(in the rows, 128 means zero)
T: rows in 3 groups, each row roughly a mix of its group's directions (some rows in no group):
T (126 x 11):
[[121  83 150 100 144 108 114  96 123 152 128]
 [162 121 126 143  79 116 154 107 126 119 154]
 [149  92  94  96 136 104 123 123 114 120 158]
 [114 126 128  93 141  74 116 114 128 159 131]
 [165 121 168 127 114 135  89 133 105 151 130]
 [123  98 136 125 116 146  88  99 120 170 134]
 [171 133 132 152 118 139 105 120 120  82 109]
 [165 124 168 120 109 144 133 108 119 147 165]
 [ 83 135 110 125 145 136 164 157 141 118 103]
 [151 134 143 170 108 151 131 125 138  93  97]
 [102 134 114 104 168 117  98 148 151 156 129]
 [112  81 109 120 153 102 153 130 138 152 113]
 [134 122 117 115 151 122 150 122 173 171 108]
 [109 139 137 126 113 100 110 121  91 144  80]
 [134 150 132 165 139 184 111 133 128 108 127]
 [132 158  78 148 139 144 100 148 142 123 116]
 [167 124 164 141 137 103 132  92 115 114 108]
 [141 132 117 102 143 117  73 112 148 133 101]
 [126 131 109  91 150 104 103 127 121 157  90]
 [120 121  78 114 137 108 105 157 134 119  96]
 [159 122 151 156 117 120 119  91 139 157  98]
 [150 121 159 129 105 165 155 111 159 111 118]
 [143 117 142 154 134 187 130 123 136  97 135]
 [161 117 134 132 111 138 163 116 157 156 162]
 [109 124 145 149 121 153 186 145 120 114 122]
 [126 131 156 164 158 136 165 127 122  97 108]
 [141  99 159 106 133 149 122 103 161 153 106]
 [ 94 131 100 142 128 109 143 176 134 141 153]
 [118 137 179 142 146 128 110 123  83 119 134]
 [118 130 154 150 149 106 139 146 139 128 183]
 [144 140 129 161  94 152 155 136 107  96 113]
 [178 127 129 110 135 124  89 104 139 148 143]
 [ 90 131 103 111 154 148 152 161 146 113 118]
 [157 112 141 161  90 143 153 113 115 100 122]
 [150 130 169 127 140 139 140  78 132 147 146]
 [136 109 131  92 114 128 173 130 157 108 152]
 [111 115 104 131 144  97 149  93 161 116 152]
 [152  75 112 148 150 121 125  99 144 135 136]
 [108 123  98 103 159 139 128 163 145 111 159]
 [105 118 116  89 140 111 146 153 119 114 171]
 [ 90 133 115  98 113 154 137 171 124 135 108]
 [107 116 110  87 166 141 144 143 149 111 109]
 [147 156 104 142 133 153 114 142 109 101  86]
 [107 135 153 153 119 142 159 120 126 127  75]
 [ 91 144 127 113 138 142 115 151 102  98  90]
 [115 155 101 145 115 180 145 154 132 127 118]
 [136 128 171 129 114 167 155 109 124 135  97]
 [ 99 104 122 162 145 119 147 153 157 134 158]
 [127 141 140 163 126 143 118 123  87  94  96]
 [128 122  99 105 136  76 118 128  97 107 141]
 [157 136 175 164 114 142 136 119 111 123 151]
 [104  99 147 104 137  89 161 118 136 152 130]
 [157 157 120 176 120 103 125 121 129  96 133]
 [157 128 131 130 119 124 171 118 138 176 149]
 [105 123  84 100 146 104 107 143 139 155 119]
 [162 133 125 100 137 122 103 104 157 165 110]
 [ 99 120 145 119 161 130  99 131 111 141  82]
 [114  98 131  95 154 102 104 119 147 164 133]
 [ 94 119 126 164 111 151 161 155 139 137 148]
 [163 135 175 152 118 147 128 100 114 124 145]
 [142 123 145 107 148 118 152 101 140 165 167]
 [141  87 121 143 125 146 100 120 154  90 147]
 [112 129 116 110 173  99 113 146 145 165 131]
 [ 93 126  87  97 126 125 116 165 138 137 114]
 [134  92 134 160 118 145 166 130 136  89 125]
 [124 109 103  93 124 110 154 140 138 159 165]
 [129 137 105 145 131  84 151 148  83 124 132]
 [116 137 125 103 153  89 117 113 128 177 136]
 [171 139 150 139 114 126 116  95 139 168 118]
 [125 157 140 160 129 147  87 107 101 143 110]
 [115 125 101  89 124 116 130 135 136 101 176]
 [127 136 146 170 105 137 154 151 126 100 160]
 [145 152 122 129 122 165 106 153 102 118  88]
 [108 132  92 107 158 148 121 163 140 101 144]
 [161  84 145 158 138 116 139  96 134 123 139]
 [153 107 141 119 140 120  91 104 127 173 146]
 [145 109 141 149 164 164 116 118 158 108 147]
 [119 139 146  99 129 116 102 132 120 184 148]
 [158 118 136 114 133  94  78 107 130 146 135]
 [ 95 145 122 119 151 128  97 156 130 135  83]
 [115 127 100  96 130 124 119 129 130 107 185]
 [161 113 139 106 123 106 111  98 147 170 134]
 [113 111 101 135 127 105 129 178 126 125  89]
 [106 129 110 116 173  93 117 151 117 156 129]
 [142 142 142 183 105 162 126 119 124 131 110]
 [ 93 135 139 115 136  85 174 135 126 136 118]
 [135 116 151 112 142  70 124 124 117 160 117]
 [118 119 141  99 160 108 104 111 153 169 129]
 [106 141  96 111 127 137  99 173 124 158 131]
 [125 136 142 128  99 104 144 111  75 129 102]
 [142 123 113 146 146 101 160 110 143 149  84]
 [118 141  96  90 142 152 142 160 123 111 155]
 [136 123 105  83 158 117 119 130 165 154 132]
 [109 157 112 138 136  89 141 156 108 115 162]
 [126  90 148  91 123 156 136 121 157 154 138]
 [129 141 112 160 119 124 107 178 120 142 160]
 [160 144 148 166 122 138 137  99 125  88 137]
 [101 155 103 115 110 109 104 168 138 123 151]
 [124 117 153 110 142  73 136 121 120 163 123]
 [151 155 134 116 104 123  77 119 133  97 136]
 [151 121 127 167 153 164 121 124 140 101 158]
 [158 128 170 162 121 133 144  99 123 109 147]
 [140 117 139 158 135 180 130 129 128  86 128]
 [151 121 145 154  95 151 155 112 108  94 123]
 [109 151 110 102 129 114 118 169 112 131  87]
 [110 137  82  98 139 131 107 149 129 134  92]
 [127 134 154 142 134 123 124 103 139 132  64]
 [147 114  93 185 125 127 112 122 143 139 117]
 [118 120 115  73 156 119 128 144 151 134 154]
 [115  85 134 146 134 136 170 113 147 137 158]
 [137 121 147 107 103  93 121  93 109 144  95]
 [133 151 117 132 108 181 116 137 101  99 118]
 [ 99 144 132 130 141 123 101 137  92 112  82]
 [ 95  97 133 109 118  90 146 143 149 140 155]
 [142 137 130 176 116 125 101 103  87 119 126]
 [153 124 160 125  91 121 148  96  95 143 122]
 [139 131  96  91 120 162 142 148 121 132 166]
 [109 139 108  99 129  81 119 144 133 166 121]
 [142 105 124 143 134 104 154 126 152 167 166]
 [138 123 158 149  91 104 148 100 101 146 115]
 [142 134 151 163 115 129 134 128 125 152  73]
 [133 173 106 130 120 121 145 155 151 167 137]
 [ 92 142 131 119 143 136 108 145  97 108  84]
 [134 134 127 158 138 180 117 126 148 117  92]
 [174 120 133 121 126 128  88 111 121 129 169]
 [122  97 100 128 134  85 145  90 109 138 134]]
one row of each group, then the others: which group is each in?
[ 93 123 117 103 129 150 129 162 113  91 104]  (118)
[ 96 122  89  90 133 116 117 156 137 141 106]  (44)
[140 156  67 127 133 131 123 147 108 110 128]  (124)

[114 129 126  93 139 153 110 112 130 182 137]  (44)
[125 139  85 154 141 152  98 149 160 131 124]  (124)
[117 183 109 152 122 137 105 151 115 139 112]  (118)
[ 86 139 106 105 138 142 161 158 143 129 110]  (124)
[138 106 131 148 157 106 159 135 145 138 173]  (124)
[157 129 135 125 101 125 128  97 140 178 105]  (124)
[119 114  72 113 143 112  97 144 142 135 115]  (44)
[103 177 131 122 113 137 149 155 115 102 108]  (44)
[139 118 115 101 111 127 151 119 147 135 186]  (118)
[104 156 141 124 126 165 114 144 130 122  79]  (118)
[149 104 130 146 137 105 111  94 147 140 172]  (44)
